In the rows, 128 means zero.
One turn moves each row of this set onto another row. After a few examples, where does it send each row asked below?
j888: [142 134 137 120 138 120 140 148 132  98 135 141 114  85 129 117 117 108
 139 126 109 128 131 103 111 118 128 142 123 138 129 121 124 165 123 143]
j878: [143 137 140 133 112 102 133 143 135  88 143  99 123  87 127 117  91 114
 144 122  97 133 140  86 121 113 131 139 173 124 152 133 134 161 112 145]
j709: [129 146 129 119 161  98 137 136 122  90 145 111 126  67 186 157  71 101
 143 116 124 115 128 127 126 107 126 133 165 152 118 139 127 157 113 149]
j938: [139 145 128 117 161 123 128 136 160  95 125  74 137  67 163 149 113 114
 143 117  80 126 160 112 124 104 122 142 137 138 115 134 130 182 101 142]
j469: [138 142 129 125 130 112 133 155 112  88 142 111 113 104 177 167 107 102
 131 113 106 134 173 145 109  95 132 134 156 129 137 135 132 154  97 143]
j32: [169 125 141 142 121 121 125 142 146  86 144 107 103  85 118 136 109 103
 143 140 104 127 124 117 122 110 141 135 158 117 151 138 128 162 101 131]
j215: [142 145 133 122 165 108 130 133 131  88 142 110 133  64 174 159  82  96
 139 122 135 116 129 144 130 106 128 136 162 147 110 141 127 164 100 145]
j19: [137 140 121 115 163 127 129 143 138  99 133  83 107  84 181 157 103 120
 133 121  65 118 132  96 114  93 131 133 128 145 137 142 125 169 119 144]
j548: [143 143 131 119 169 114 130 138 118  91 146 114 116  77 185 162  77 101
 131 124 126 111 112 134 123  99 134 130 158 151 123 145 123 158 109 146]
j125: [142 128 140 118 152 104 151 148 154 101 142  77 119  88 115 159 121 103
 137 124 114 139 137 102 127 131 137 150 166 155 156 113 140 165 129 147]
j342: [138 116 134 121 155 104 154 150 150 102 154  84 106  91 125 167 121 101
 136 126 109 141 127  98 117 130 135 143 160 153 166 119 132 160 129 143]
j723: [143 152 134 119 132 118 129 156 106  89 133 109 114 110 175 162 104 108
 127 114 104 126 170 143 116  91 141 139 159 135 138 133 138 155 103 149]
j407: [145 137 139 131 113 106 130 144 130  89 145  98 119  96 131 116  91 116
 139 124  96 131 132  82 117 109 134 138 171 125 157 136 133 161 114 147]
j465: [165 123 140 143 118 115 130 144 145  86 146 111  95  82 123 141 105 103
 148 140 100 125 124 115 122 112 140 132 158 119 154 136 128 158 107 130]
j15: [142 152 135 121 130 113 130 154 111  87 133 107 120 104 171 163 105 107
 131 113 106 130 178 147 119  94 137 140 161 133 133 129 139 156 102 147]
j438: [139 134 137 120 138 117 141 148 130  98 137 140 118  86 130 114 116 108
 138 124 110 130 133 100 109 118 127 143 124 138 128 122 123 165 122 144]
j788: [155 131 125 112 163 117 136 142 138  88 152  53 111  69 161 181 107 102
 140 126 139 114 134 118 124 112 140 134 164 130 131 121 142 154 110 130]
j63: [145 121 137 120 161 116 144 147 152 102 150  75 124  97 116 157 128 100
 124 126 119 143 126 102 114 124 136 148 162 150 160 123 133 168 116 145]
j854: [142 140 124 106 160 117 136 143 128  91 152  43 125  82 167 164  99 109
 132 118 137 117 135  96 117 107 137 138 172 133 133 123 145 156 112 140]
j816: [138 136 122 108 156 107 142 145 127  91 153  49 115  76 172 170  94 110
 140 117 130 117 137  95 120 112 136 135 172 136 137 119 145 150 120 139]
j840: [144 128 139 115 158 115 145 151 141 104 146  78 110 104 122 158 119 106
 123 126 109 136 119  94 121 122 143 148 161 157 167 121 138 162 132 149]
j570: [155 129 123 111 164 123 136 146 131  90 154  53 104  78 167 181 104 105
 134 129 135 111 123 112 120 107 144 133 162 132 137 125 141 151 114 132]
j441: [151 144 129 116 169 142 118 138 149  98 128  75 126  86 166 149 115 116
 126 124  79 120 135 111 116  90 134 141 129 139 125 144 126 181 100 142]
j845: [138 149 132 115 168 115 128 134 120  91 144 104 140  79 179 147  77 103
 126 117 132 117 120 127 122  97 130 138 165 149 116 145 125 165 101 152]
j81: [143 135 137 120 139 120 140 148 132  97 136 141 115  86 128 116 117 108
 138 126 110 128 131 103 111 118 128 143 122 138 129 121 123 166 122 143]
j776: [137 137 123 121 157 114 136 141 156  96 129  88 108  62 175 168 107 114
 154 122  68 119 152 112 125 107 125 134 130 142 126 133 127 170 118 137]
j964: [141 143 131 125 134 118 129 154 112  88 141 108 120 108 173 163 111 103
 125 114 110 135 172 147 108  92 133 136 157 127 136 137 134 158  91 144]
j232: [138 134 137 119 138 118 141 148 131  98 136 141 118  86 130 115 117 108
 137 125 109 130 132  99 109 118 126 142 124 138 128 122 123 165 123 145]

j441 turns into j19
j125 turns into j63
And these:
j964 turns into j723
j788 turns into j854
j465 turns into j878
j215 turns into j845

One turn moves each row of this set onto another row. After a few examples, where does it send each row asked below?
j25: [122 141 117 115 143 119 148 116 130 123 129 145 153 148]
j892: [140 124 135 150 133  95 138 131 148 112 125 134 115 116]
j462: [149 133 130 132 154 117 123 119 135 116 125 158 121 143]
j147: [ 95 125 135 143 128 106 145 126 142 110 123 154 134 125]
j990: [148 131 137 143 142  93 143 127 133 111 118 132 151 117]
j393: [122 106 131 132 131 138 142 115 136 136 141 154 115 141]
j805: [131 107 137 135 145 117 127 156 142 108 120 157 141 128]
j184: [125 117 171 120 134 134 120 115 142 110 121 129 139 131]
j409: [127 119 156 119 117 128 131 116 143 124 121 156 109 118]
j475: [139 126 142 136 124  88 127 119 151 133 126 115 142 136]
j811: [148 151 144 134 147 137 128 137 147 137 111 128 128 135]
j610: [139 104 115 140 131 125 155 119 138 122 127 122 134 118]
j993: [129 135 150 128 130 130 134 102 133 104 116 163 131 127]
j123: [113 123 162 133 103 121 131 129 138 118 121 137 119 120]
j658: [127 152 136 137 120 114 147 120 153 133  99 145 131 116]
j20: [112 138 150 124 147 119 117 143 142 150 107 140 145 136]
j519: [125 135 122 147 149 108 135 140 124 146 114 159 139 135]
j87: [146 137 136 108 148 121 142 116 126 131 123 148 161 137]
j817: [114 121 153 131 117 120 125 147 128 151 125 152 120 132]
j201: [131 128 154 115 153 106 137 131 147 110 119 131 147 109]
j736: [159 118 146 139 149 117 115 124 135 132 124 124 146 142]
j895: [129 120 130 118 141 141 125 124 153 121 117 134 167 141]
j387: [135 131 137 147 123 158 130 133 133 122 129 155 130 129]
j729: [105 134 133 143 127 114 129 146 130 138 120 151 119 148]
j332: [157 137 137 136 134 138 142 123 133 115 113 130 162 133]
j949: [121  96 137 124 138 122 150 134 144 112 129 157 152 128]
j183: [106 130 121 113 136 111 144 123 126 136 141 153 139 122]
j382: [128 145 117 125 116 138 142 129 145 136 110 132 135 110]
j158: [108 122 160 135 127 119 118 137 164 125 117 148 136 139]
j975: [142 125 141 150 132 123 141 120 109 141 138 136 127 148]
j791: [128 149 138 122 136 104 124 109 138 134 112 122 158 124]
j593: [164 130 136 134 138 147 137 124 141 129 117 150 141 131]
j710: [115 131 136 110 124 120 127 123 147 149 128 144 165 137]
j181: [135 133 142 125 132 110 131 110 108 123 142 134 120 137]
j766: [131  97 136 145 111 125 131 141 145 142 118 140 154 122]
j702: [118 103 133 143 114 120 146 138 128 130 132 123 133 108]
j535: [128 114 137 133 135 119 136 128 140 142 124  96 136 130]
j368: [109 104 134 128 112 117 142 142 145 136 129 127 118 131]
j793: [123 101 160 125 125 117 128 113 141 136 145 125 128 131]
j774: [133 126 143 160 122 119 139 128 132 145 119 146 122 104]
j358: [122 129 134 119 149 136 141 129 121 125 142 118 150 143]
j886: [151 133 127 128 149 100 144 129 145 118 112 131 151 143]
j611: [111 132 142 145 116 124 129 134 140 159 125 120 141 125]
j913: [143 135 127 124 135 120 140 106 127 125 127 138 142  97]
j927: [123 132 109 146 142 131 138 141 134 113 122 140 156 129]
j838: [123 121 139 115 102 122 134 100 147 138 120 142 131 133]
j648: [146 117 158 143 119 140 115 127 148 123 126 138 153 142]
j690: [120 124 149 147 118  95 119 126 129 128 122 148 137 153]

j387 turns into j610
j791 turns into j158
And these:
j123 turns into j886
j181 turns into j658
j462 turns into j774
j811 turns into j766
j702 turns into j25
j535 turns into j710

